(in the rows, 128 means zero)
Each path below is one point turned by a fixed rotation once a step. After each direction that follows a path, write how fast that rotation turns it, in degrees per step (0 if it stays still).
Each turn is a multiple of 5 degrees from 10 to 175, or 0.
Each row of a path follows its step; steps can be skipped.
Rotation 1:
step 0: [130 128 127 128 123 125 132 136 135 123 141 113 133 130 127 127 119 127
 121 130 115 120 129 135 130 128 134 113 135 128 124 136 121 126 127 144
 128 124 131 127 120 132 137 132 129 123 121 137 118 121 126 126 124]
step 3: [120 127 121 127 117 128 113 125 126 123 136 120 122 135 128 128 125 132
 131 129 125 129 128 118 145 128 127 134 137 131 129 139 133 120 130 126
 140 126 137 128 135 125 130 132 119 136 119 123 125 125 142 128 128]
step 6: [122 123 139 127 134 126 127 133 124 138 130 141 135 118 140 127 130 141
 125 123 134 122 126 134 140 123 131 128 123 139 133 135 128 124 125 127
 139 126 118 129 132 123 132 136 120 139 127 133 134 129 128 131 123]
step 7: [140 125 126 133 122 129 124 130 124 133 140 119 129 133 119 118 124 132
 126 131 128 130 122 139 133 130 130 138 134 115 128 130 128 133 122 120
 134 119 132 132 145 122 132 125 126 130 128 141 134 125 126 119 124]
step 11: [141 125 128 140 131 136 115 132 125 127 137 124 132 120 117 128 119 132
 133 138 125 126 126 125 133 128 121 117 139 133 125 128 114 132 132 133
 136 127 133 130 126 135 125 128 121 129 119 128 122 118 127 124 125]
step 19: [140 122 133 136 127 120 124 131 122 120 127 116 128 138 125 133 130 127
 126 134 128 126 119 129 132 129 121 129 138 119 118 128 126 132 121 133
 129 137 132 139 124 127 127 121 136 140 120 141 122 140 126 125 126]
step 22: [140 128 128 130 132 121 125 133 123 133 137 128 131 125 125 131 124 128
 141 134 128 131 122 122 146 126 128 131 134 121 126 129 126 132 123 118
 129 119 125 134 115 122 132 129 126 124 122 117 127 112 128 127 118]
step 25: [119 131 120 128 125 128 135 135 132 143 129 129 123 127 129 123 122 121
 127 120 128 136 128 136 126 134 121 130 124 126 137 131 136 136 122 119
 126 126 122 138 132 134 135 132 125 149 122 126 125 120 131 136 122]
step 26: [140 129 122 133 129 129 116 138 135 138 122 115 130 126 118 135 140 127
 131 136 139 125 132 134 145 126 130 127 122 132 126 131 132 122 131 134
 125 122 136 125 133 130 133 123 125 137 126 124 135 124 134 120 124]
step 28: [118 127 122 134 128 120 130 120 127 127 142 134 134 132 131 120 131 135
 120 133 130 130 130 144 134 136 116 137 125 126 135 122 131 128 131 125
 130 135 126 139 132 126 138 118 137 120 138 134 130 133 124 127 132]
Directions:
[124 127 130 128 125 128 130 129 127 128 131 128 126 129 128 129 130 132
 128 126 125 129 126 127 127 128 129 127 130 127 129 130 133 125 128 129
 128 126 128 129 124 127 128 129 128 127 127 130 131 129 127 126 126]
120
[131 128 128 128 127 127 131 129 129 127 127 126 129 125 131 126 130 126
 128 127 127 129 130 129 127 128 130 128 132 129 129 130 127 124 125 125
 125 127 125 127 131 129 129 128 127 126 127 129 127 126 127 126 125]
45
[126 132 128 129 128 131 127 130 128 128 128 129 129 125 127 130 125 128
 128 129 127 129 126 128 122 128 128 127 127 130 130 127 125 128 127 126
 130 127 126 131 127 129 130 126 126 129 128 130 131 126 126 129 129]
155
[127 131 126 127 128 131 130 125 128 130 129 129 128 128 130 130 128 128
 130 125 129 131 127 129 132 129 126 129 125 131 126 129 128 131 125 128
 132 128 125 127 129 130 127 127 128 127 127 128 129 129 129 126 124]
95
[128 128 129 127 126 131 127 129 127 131 130 126 130 131 127 131 130 127
 129 130 126 129 130 129 129 130 125 126 130 129 129 129 127 131 124 128
 123 128 129 130 130 126 126 129 127 127 129 129 128 123 128 130 129]
100
Rotation 2:
step 1: [133 123 122 125 120 126 140 127 132 121 136 120 120 128 126 132 127 137
 135 129 125 135 131 131 123 125 127 140 134 125 120 132 137 130 125 126
 130 118 126 122 123 116 135 143 121 125 136 123 135 138 126 133 130]
step 3: [133 129 123 117 130 122 127 122 129 122 120 118 122 139 129 140 130 130
 119 121 128 128 123 136 132 123 128 128 133 122 141 128 139 125 125 129
 135 118 124 134 126 121 121 130 127 126 123 119 127 130 121 118 139]
step 5: [132 131 134 126 135 127 120 116 118 113 137 130 129 122 134 123 131 125
 125 125 125 134 123 121 131 123 128 123 131 121 131 126 126 115 127 120
 123 120 124 141 119 127 130 126 141 124 126 125 125 130 118 133 135]
step 11: [126 117 119 130 127 127 131 137 137 124 125 127 135 123 117 134 129 121
 122 129 126 134 141 122 128 125 134 126 118 128 131 124 135 133 145 130
 128 133 131 137 135 125 118 135 134 138 136 122 124 121 127 123 129]
step 13: [121 125 127 142 132 134 116 128 127 129 122 138 135 120 119 134 129 136
 133 117 126 127 121 125 116 124 127 128 119 122 142 134 130 128 134 130
 126 136 134 124 119 122 122 127 126 125 131 122 119 123 130 131 129]
step 14: [131 132 122 125 123 133 137 130 130 123 131 124 131 116 138 121 132 127
 117 138 130 132 135 125 134 132 133 121 128 127 138 132 129 134 135 139
 125 116 121 127 125 118 118 127 122 119 128 131 134 130 124 117 117]
step 17: [125 120 121 126 121 130 136 123 126 128 130 132 125 132 131 119 119 124
 120 131 124 133 129 139 129 124 120 123 133 134 132 138 134 139 122 127
 131 131 126 110 129 120 132 128 126 122 127 128 125 132 124 145 119]
step 20: [126 129 130 126 126 143 125 124 129 125 119 129 126 130 132 128 120 132
 133 135 136 128 130 137 126 116 120 126 138 129 123 130 140 128 124 124
 122 130 130 135 137 133 133 120 138 142 138 131 129 123 121 132 117]
step 23: [130 127 135 125 133 127 120 116 136 132 116 114 129 128 132 128 130 124
 133 126 124 122 120 130 132 133 120 130 125 135 123 130 128 115 133 141
 127 123 116 131 122 133 132 116 134 126 133 126 133 122 130 127 117]
step 27: [127 127 127 142 119 112 140 137 135 136 125 131 133 127 131 128 139 135
 130 136 123 136 132 119 128 136 125 122 127 137 132 128 120 127 139 124
 123 126 134 130 137 131 135 129 130 133 129 133 124 125 122 128 124]
Directions:
[126 125 131 128 125 125 127 126 127 126 131 129 129 126 129 129 129 125
 129 129 127 127 132 129 130 127 126 125 129 127 126 131 127 130 131 128
 127 124 127 129 129 128 127 127 128 131 128 127 126 128 129 130 126]
115
[122 129 132 130 128 128 129 125 130 129 127 128 129 129 126 129 124 127
 126 129 129 127 129 129 124 127 132 128 127 129 129 127 129 130 128 124
 129 127 130 127 126 130 127 130 127 131 127 128 129 130 127 128 126]
160
[126 128 126 129 126 128 134 131 129 132 130 131 128 130 129 127 129 129
 127 130 128 127 132 130 129 127 128 130 130 129 129 127 125 130 127 128
 126 127 127 129 128 127 128 129 128 125 130 127 130 129 126 129 126]
140
[129 128 127 130 131 130 128 126 127 128 130 124 125 128 128 127 126 129
 128 130 127 131 130 126 127 130 129 128 130 125 125 125 127 127 131 129
 127 127 128 128 127 130 128 129 126 128 134 129 127 128 127 127 127]
80
[128 127 129 131 126 130 124 130 129 128 127 128 129 130 130 126 126 131
 125 130 128 128 130 130 130 129 131 127 125 126 127 128 131 128 129 128
 127 130 123 128 127 126 126 127 128 127 127 129 126 126 128 131 126]
10
[130 128 127 129 125 132 127 126 127 124 135 131 130 128 126 127 128 129
 127 128 129 130 126 129 127 126 128 128 128 129 129 129 127 127 128 127
 127 129 129 128 124 127 130 128 125 126 129 127 129 129 130 129 127]
90
Rotation 3:
step 1: [127 125 127 129 123 123 127 119 139 129 119 126 115 138 136 132 133 141
 125 132 148 124 126 122 124 124 135 132 138 122 130 136 126 130 119 120
 125 134 133 126 125 115 132 124 124 141 133 131 133 128 132 124 129]
step 4: [131 127 134 124 119 129 147 126 121 131 136 134 134 116 132 130 133 145
 120 121 135 117 144 117 136 131 123 131 129 124 129 131 127 135 136 131
 120 129 125 125 123 129 132 136 129 123 130 120 130 129 126 131 123]
step 7: [129 116 128 137 122 121 129 119 139 124 116 122 138 132 128 129 131 133
 132 133 127 113 130 133 116 119 139 133 125 132 139 129 126 128 128 124
 142 137 129 118 127 126 137 131 133 126 126 119 137 130 130 134 123]
step 8: [133 122 128 134 115 117 138 125 129 134 119 134 130 132 133 122 132 127
 125 125 137 124 128 119 122 119 133 125 132 127 123 124 122 120 130 125
 137 138 121 126 123 124 116 132 116 129 127 127 122 118 138 113 119]
step 13: [123 130 113 124 122 122 139 111 125 129 120 129 127 118 123 128 134 133
 126 140 129 127 132 122 128 122 134 122 133 127 122 137 132 133 129 125
 141 137 133 127 125 124 136 138 118 131 132 133 142 121 126 128 131]
step 15: [131 128 118 129 122 131 129 113 129 129 124 130 138 132 128 128 131 129
 141 132 125 114 133 128 115 126 137 133 121 132 139 113 126 120 119 131
 134 135 137 124 114 126 125 123 129 125 127 124 126 118 126 125 121]
step 17: [133 136 136 125 125 133 130 124 135 136 134 134 130 126 142 125 118 141
 133 120 143 116 126 127 128 114 134 127 119 130 131 136 131 129 119 126
 125 132 138 133 130 128 132 135 113 132 122 131 132 126 124 124 124]
step 20: [124 128 122 135 129 126 131 129 121 124 130 130 132 128 133 128 129 137
 125 132 131 119 143 118 133 122 123 125 142 125 137 126 117 121 127 138
 142 137 131 126 127 126 123 138 134 116 131 125 142 120 134 120 125]
step 25: [126 129 129 126 121 122 138 124 131 125 139 129 129 138 132 126 118 133
 134 128 142 129 123 119 134 115 135 116 124 136 135 133 126 136 124 127
 141 136 130 128 131 124 136 131 117 128 117 125 133 116 135 122 127]
step 27: [129 130 123 115 118 132 127 132 123 135 139 130 135 126 126 138 124 132
 136 127 138 123 138 122 123 139 139 130 137 129 125 126 112 123 127 131
 133 118 136 131 116 120 132 125 132 127 123 128 137 121 134 126 119]
Directions:
[126 128 128 128 126 126 130 124 126 127 129 128 128 129 128 128 128 131
 128 127 127 130 126 128 131 131 125 128 131 128 125 126 126 128 127 131
 131 128 131 129 125 125 127 128 127 129 127 125 127 128 125 128 128]
155
[127 127 127 130 128 128 126 127 129 129 131 125 128 130 129 130 127 129
 125 125 130 130 130 125 130 127 128 128 122 129 128 130 126 124 129 129
 127 127 129 127 125 131 131 127 130 129 128 126 130 129 128 129 126]
140
[130 128 126 126 128 129 129 131 126 129 125 127 129 126 130 125 129 130
 126 129 127 133 129 127 127 129 127 131 128 130 129 128 130 127 130 128
 130 128 131 124 126 128 130 128 129 123 128 129 129 127 127 128 131]
45
[129 128 128 126 128 127 131 125 127 127 130 126 128 130 129 128 125 123
 130 132 126 130 130 126 129 129 127 129 126 129 130 126 128 129 127 127
 128 129 125 129 127 128 132 125 127 129 128 128 126 126 127 129 132]
115
[130 127 124 126 127 127 130 129 130 126 128 127 128 131 126 129 128 126
 126 128 127 126 127 126 126 128 123 129 128 128 130 127 127 126 130 128
 126 126 129 127 128 125 125 129 127 128 127 128 132 124 131 128 126]
60
[129 126 129 125 130 128 129 125 128 128 129 129 130 128 123 129 128 128
 133 129 130 129 128 129 129 128 132 127 124 131 127 130 130 129 128 129
 127 126 132 128 126 126 129 130 126 127 127 128 128 127 129 128 127]
175
[129 127 128 125 130 128 129 128 128 128 130 130 127 126 130 131 126 129
 125 128 128 128 125 126 129 128 130 126 125 128 126 126 129 129 129 126
 131 128 124 128 125 126 125 127 131 124 128 130 128 128 128 128 125]
175
Rotation 4:
step 1: [126 130 129 123 123 123 114 132 124 117 137 127 129 119 130 127 120 124
 130 129 116 132 118 128 111 134 137 132 130 125 123 132 132 123 123 133
 130 119 127 130 134 120 120 137 128 125 129 131 126 110 118 138 126]
step 2: [129 126 128 110 144 131 123 138 136 133 135 124 127 118 124 127 129 131
 131 118 118 128 124 122 109 137 126 134 123 124 122 138 127 124 130 131
 132 133 130 133 120 125 126 131 128 126 121 130 129 120 118 126 137]
step 10: [123 130 124 124 131 137 120 131 130 126 136 125 137 109 120 120 124 122
 131 124 117 130 121 115 116 134 127 124 127 134 123 133 131 135 127 131
 124 131 118 126 125 123 130 135 137 136 128 133 131 122 118 142 130]
step 12: [135 122 135 123 131 134 111 129 129 129 116 118 120 132 131 123 125 131
 127 126 115 123 127 130 134 127 129 139 135 125 131 135 138 133 134 136
 126 114 135 124 117 128 124 124 133 115 130 128 134 118 126 130 117]
step 14: [126 131 123 123 122 137 118 148 124 128 146 122 130 120 123 133 118 131
 123 125 125 130 124 121 111 130 130 124 124 123 129 126 128 124 125 130
 130 122 127 137 118 126 131 126 122 126 122 132 129 134 114 134 124]
step 15: [124 130 123 123 129 124 118 140 126 127 136 121 119 124 136 111 125 132
 130 116 120 120 123 121 122 137 129 128 126 134 127 132 136 130 126 138
 138 122 135 132 129 125 136 130 129 129 113 131 138 120 124 133 123]
step 19: [133 127 123 119 138 131 129 133 127 128 137 116 132 124 121 122 127 125
 126 121 120 132 117 119 117 132 130 130 130 122 120 140 140 122 119 133
 118 119 134 129 122 117 131 130 131 123 124 129 127 117 131 141 126]
step 26: [124 134 130 122 128 139 119 137 134 127 135 125 129 127 128 137 121 123
 125 130 114 123 125 125 132 125 121 134 126 110 137 131 130 120 124 135
 129 124 131 139 117 125 123 137 127 120 126 123 137 117 120 128 119]
step 28: [133 133 112 116 131 134 134 138 128 132 126 120 128 122 120 122 128 135
 134 128 116 128 127 125 110 136 134 132 134 133 124 137 128 136 124 134
 132 125 126 128 126 123 130 122 136 123 118 131 128 133 121 143 129]
step 30: [130 129 132 123 119 131 108 128 130 117 122 124 127 122 129 125 131 130
 133 119 112 128 130 119 134 124 126 126 130 118 140 136 125 127 130 137
 121 116 125 129 120 128 128 131 129 128 127 140 123 111 124 125 128]
Directions:
[129 128 127 130 129 130 129 128 127 127 127 130 129 127 126 129 129 129
 130 132 130 128 128 127 126 133 129 130 125 127 129 126 129 127 123 124
 127 128 129 129 126 128 125 131 130 128 127 126 126 127 128 131 128]
120
[127 131 123 131 128 127 127 130 127 125 129 127 126 128 128 126 127 128
 127 129 130 130 125 128 130 127 129 128 131 132 131 128 129 128 129 128
 125 131 128 130 126 129 129 131 126 125 126 125 128 128 127 128 127]
100
[129 128 129 125 127 127 125 127 129 125 126 128 129 131 126 127 127 128
 126 128 130 128 125 131 128 130 128 130 130 128 127 129 129 126 128 126
 125 123 128 128 126 128 129 129 126 127 131 130 125 128 129 127 131]
60
[126 129 128 128 127 128 128 126 127 125 129 129 128 125 125 130 128 124
 122 128 126 130 130 128 130 126 126 127 125 131 129 128 126 128 125 129
 129 127 127 130 126 127 127 129 129 130 130 132 126 128 129 128 126]
110
[127 127 127 127 133 128 130 125 130 129 127 128 127 128 128 126 129 129
 126 127 129 129 129 128 125 131 128 129 127 133 128 128 129 127 129 128
 129 126 129 127 127 125 132 127 129 125 123 128 128 130 130 127 127]
85
[130 126 126 127 127 125 129 130 128 127 129 125 132 129 128 126 131 129
 128 127 130 128 129 126 132 130 124 129 124 128 126 128 129 130 129 129
 127 127 129 132 127 128 128 127 128 129 128 127 130 128 131 131 127]
90
